One turning vector, and how many steps it has turned
The counts run from 0 to 140.
[158 157 178 112 162 139 148  80 120 103 157 159  90 151  85 155 116 163
 149 137  80 112 116 107 121 167  78 126 126 142 115 148 131 136  76 157
 122  94 140 128 130 100 129  81 132 149 104 123 170 140 163 101 126 127
 103 131 169 162 124 175 136 123  89 108 113 152 135 135 120]	39
[163  95  69 141 155 128 120  59 107 111 112 128 112 133  91 146 132 140
 150 112 155 123 115  37 102 140 137  89 126 137 136 120 130 138  90 135
 189 100 115 105 122  96 124 112 121 146 131  96 135 138 150 128 129 112
 135 173 117 184 161 149 142 149  95 123 120 151 120 119 132]	45
[151  95  39  96 126 130 128 143 144 134 116 116 110 122 131 123 133  95
 117  92 132 108 123  93 154 120 131 133 126 152 163 109 125 148 111 107
 174 191  84  88 115  87 157 124 149 138 163  94 122 112 144 103 122 109
 153 143 110 102 139  62 157 154 118 147 138 128 149 119 155]	55
[180 121  75 132 158 107 104  66 112  90  96 103 101 137  70 129 118 159
 127 110 132 127 106  50 102 139 135 120 124 138 127 144 118 147  94 113
 203  94 114 110 127 101 132 117 116 151 138  95 137 146 145 133 140 118
 123 146 122 167 154 128 117 145 107 104 136 113 140 106 156]	47
[158 150 155 147 123 112 116 131 150  84 152 173  91 126 132 148 116 185
 138 106 108 144 154 155 117  98  94 127 125 101 108 138 158 172  96 134
 125  92 163 161  89 121 141  95 126 130 104 110 184  98 151 121 121 102
  91 116 161 178 173 135 155 150 112 111 112 134 127 135 157]	139
[146 119  86  87 146 130 152  63 108 160  98 132 126 145 104 116 140 135
 152 142 128 111 119  37  97 145 128 122 111 166 166  98 128 108 122 129
 189 176 112 110 153 150 123 141 117 130 119 118 113  96 153 158  99 151
 143 135 114 145 105 162 111 110 112 112 107 166 138 153 103]	100
[170 135 121 151 129 135 137 153 150 104 112 117 124  99  94 168 125 184
 124  92 147 131 133 138 139  83 108 120 122 110 102 112 151 161 147 109
 177 117 115 153 145 199 164 151 147  48  93 134 102 115  99 151 103 111
  95 121 141 106 140 110 138 120 178  97  99 111 134 130 119]	80
[142 128  96  99 152  92 131 149 158 129  87 109 105 132 106 111 108 132
  77  91  63 113 114 141 147 122  96 155 132 143 117 136 122 157 153 128
 139 156 112  94 121 106 166 111 155 162 184 120 123 108 150  88 138 111
 121 129 135 103 141  53 125 126 156 156 129  98 166 128 182]	59
[162  96 102 115 170 162 118  90 122 141  85 123 157 148  86 155 103 150
  83 134 116 117 102  99 138 119 138  98 175 134  89 137 125 135 131 135
 155 112  90  59 149 107 143 105 155 157 158  93 130 153 127  71 138  91
 139 160 132 109 156 101 119 118 156 138 141 109 153 109 132]	113
[156 141 149 156 143  99 133 146 159  77 125 158  87 126  91 157 105 186
 125  76 110 140 140 140 125 107  74 116 125 105 106 129 155 173 102 156
 140  79 165 154 111 143 158  98 129 125 120 127 147 103 145 113 128  95
  79 136 162 171 157 132 151 129 148 119  96 135 134 137 161]	137
[186 140  82 130 156 107  99  80 116  84 106  97  98 140  69 111 114 165
 121 111 124 132 110  67 108 136 136 135 128 138 126 156 120 150  91  96
 198 103 118 109 116  95 131 115 121 152 137  90 142 149 143 125 144 123
 119 132 127 156 156 116 112 139 100  98 140 105 146 103 168]	48
[135 139 167 148 151  95 118 142 121 104  80 117 119 169 152 135 132 194
 125  89  96 179 140 152  90 116 148 127 144 116  86 137 132 158 187 117
 131 125 164 168  97 175 168 135 121  98 152 111 177 140 141 134 129 131
 104 133 142 159 138 121 104 109 168 133  92 128 149 146 153]	71
[153 145 169 123 133 180 104 109 116 149 119 152 165 149 169 132 140 182
 127 177 116 165 147 177 121  80 164 122 182 126  85 138 130 130 154  98
 108 134 120 130 124 147 123 140 140 108  98  71 188 139 128 112 104 107
 113 106 155 118 163 108 122 120 126 115 144 128 121 138 104]	18
[148 123 133 136 114 150 125 160 125 115 133 148 135 146 197 156 158 154
 167 102 155 169 155 146 123 100 162 118 142 118 126 107 140 158 144  93
 142 168 135 188  82 174 173 148 131  57 108 107 182 134 124 137 106 133
 113 123 128 134 133 134 146 131 129 113  90 152 121 147 121]	75
[152 167 176 104 154 152 155 120 140 133 164 121 119 140 125 124 160 128
 156 152  82 130 124 159 129 149 102 156 113 159 139 132 109 113 104 102
 132 156 110 154 155 145 152 128 128  51  82 115 139 158 145 120 113 139
  90  95 180  73  81 115 131 123 104 101 128 147 127 140  78]	29
[140 165 146  88 133 120 140  62 106 154 139 142  96 137 145  94 153 152
 166 174  84 121 131 105  99 148 116 149 117 172 152 136 116 108 115 118
 125 168 134 139 137 120 100 139 121 133  82 107 169 104 166 168  85 157
 131 104 154 157 135 147 108 131  69 111 121 159 127 146  96]	96
[166 124  60  99 123 140 111 135 134 116 134 122 103 134 152 107 136  94
 141 116 134 124 127  99 149 134 146 147 133 152 171 128 113 150  88  84
 168 198  92 108  91  69 147 120 147 144 145  80 157 131 145 107 127 122
 147 119 116 108 145  81 154 159  84 125 145 126 138 116 155]	53
[138 153 133  85 132 130 147  57 103 160 141 144 103 137 151 103 159 135
 176 171 100 119 135  88  98 152 128 141 113 178 163 126 115 105 114 122
 144 179 123 134 133 121 103 145 119 131  90 104 158 107 169 164  87 157
 135 114 138 158 125 154 120 130  70 112 117 171 124 151  91]	97
[154 123 142 125 143 154 120 112 125 149  65 155 165 135 117 154 100 202
  86 143 131 145 135 138 126  72 129 100 184 118  77 116 155 137 173 141
 132 114 129 104 138 187 132 131 148 139 129 106 135  95 120 108 109  95
 114 123 138 138 169 117 108 100 187 117 120 115 143 143 132]	14
[172 131 114  62 143 206 135 109 122 143 133 170 148 165 141 148 107 138
 128 163 137 122 116  92 168 146 136 130 161 150 142 123 141 142  86 126
 150 179  98  90 102 104 140 100 148 168 137  96 168 125 140  69 115 128
 151 117 125  98 129 155 142 108 108 103 126 141 154 137 128]	108
[179 140  73 101 127 139 112 128 130 105 140 122  98 144 146 100 130 112
 142 125 124 126 122  98 143 142 145 163 134 154 165 143 110 153  83  79
 173 185 101 116  85  65 139 120 138 151 138  82 171 138 147 107 133 128
 141 112 120 103 144  89 148 158  84 117 147 119 143 111 158]	52
[127 115 121 129 113 142 152  96 144 157 139 155 112  68 128 163 163 135
 142 145 119  91 146 134 139  83  82  99 114 148 120 111 142 115 129 143
 125 129 107 119 175 137 114 141 164  88  58 120 115  86 141 159  67 103
 129 143 154 136 162 102 169 153 104 131 130 152 104 134  85]	88
[156 168 172 118 162 134 140 115 135 130 135  88 129 139  99 122 150 151
 131 143  75 137 124 148 108 137 112 158 121 146 113 147 103 112 137  98
 145 130 101 152 172 158 149 141 126  52  89 111 130 168 133 128 115 131
  84  94 174  79  93  95 108 113 133  97 128 124 135 128  88]	27
[175 165 160 130 120 150 133 143 152 101 151 145 104  97 118 157 127 189
 124 142 110 121 136 179 159  90  85 152 125 119 101 143 152 161 121 105
 135 122 125 158 142 159 144 133 155  79  64 127 141 113 111 132  99 121
  91  90 174 101 148 107 142 127 144  86 121 104 125 127 118]	83
[124 123 153 148 155  87 118 133 121 122  69 114 129 164 141 138 129 180
 115  81  95 175 139 141  84 107 142 113 143 114  84 132 131 150 195 127
 130 120 160 154 104 172 172 140 119 103 166 118 163 134 140 129 124 123
 102 150 133 165 145 114 101 115 174 142  87 130 152 149 157]	70
[137 116 128 113 165 145 181  98 138 147 134 141 114 120  72 173 148 117
 143 116  97  91 116  93 129 152  67 100 103 154 137  94 136 114 105 163
 151 120 104 111 178 151 157 115 137  80 109 142  92 128 151 110 110 116
 106 163 156 115  94 147 152 120 128 136 102 173 131 146  85]	34
[153 124 136 160 149  96 140 145 157  82 114 151  92 117  84 166 111 182
 123  63 114 130 138 133 121 107  66 108 124 103 109 114 156 165 106 162
 149  82 165 146 120 157 166  99 131 115 136 133 129  97 143 107 134  95
  79 148 157 170 147 130 150 127 160 128  91 143 135 142 157]	136
[129 102 109 148 177  89 125 144 132 119  77  69 117 149 103 123 164 113
 131  62  94 147 121 114  99 141 136 115 136 138 117 128  80 124 150 116
 153 141 113 123 146 147 173 140 128  67 160 107 113 189 147 118 156 120
  92 167 147 113 106  67 125 137 145 161 121 135 137 127 132]	124
[152 112 120 139 112 155 131 161 126 117 127 146 135 133 181 167 156 149
 172 102 166 156 155 133 134  96 156 106 135 122 124 100 144 156 145  99
 159 166 129 175  91 179 175 154 133  45 109 106 162 127 112 142  99 123
 118 132 127 125 132 132 151 137 139 112  89 151 121 150 113]	76
[156  90  88  87 146 205 138  99 122 157 113 164 161 146 129 163 116 122
 117 148 148 111 114  86 159 125 138  97 170 149 129 109 142 139 102 137
 152 159  87  69 124 105 139 109 158 158 146  93 146 135 141  65 116 104
 154 153 110 100 143 142 146 114 126 132 132 144 142 127 122]	110
[158 121 137 117 173 150 102  95 121 124  91 106 140 157 100 144 111 157
  83 138  84 138 105 131 127 125 141 117 178 131  70 166 111 140 133 117
 126 103 104  75 137  95 140 106 158 155 153  83 157 174 139  72 147  97
 123 142 150 108 160  88 109 126 139 140 158 103 150 107 142]	115
[158 163 139  78 125 117 138 147 131 130  91 158 103 151 159 102 101 173
 124 119 103 128 139 134 149 118 115 172 160 143 147 127 140 156 140 120
 126 210 155 138  82 165 142 136 149 158 143 131 163  79 136 126 117 159
 114  82 140 119 128 126 100  93 153 116  86 126 172 159 168]	6
[141 121 146 121 144 125 150 184 147 106 152 146  92 148 159 148 156 103
 177  66 107 139 150 150 136 141 101 136 131 126 155 111 110 151  87 132
 124 179 147 160  91 139 179 112 141  74 136 123 161 147 156  98 139 126
  86 139 164 115  96 117 163 134 118 142  91 172 135 155 131]	130
[143 119 116  77 115 161 152 149 126 158 102 192 141 145 189 140 118 155
 135 137 147 132 154 134 160  93 127 123 173 140 142  88 161 148 141 136
 122 209 133 121  96 158 145 139 155 146 137 121 160  68 131 110  99 134
 131 111 129 122 145 138 141 103 146 129  93 155 154 167 139]	9
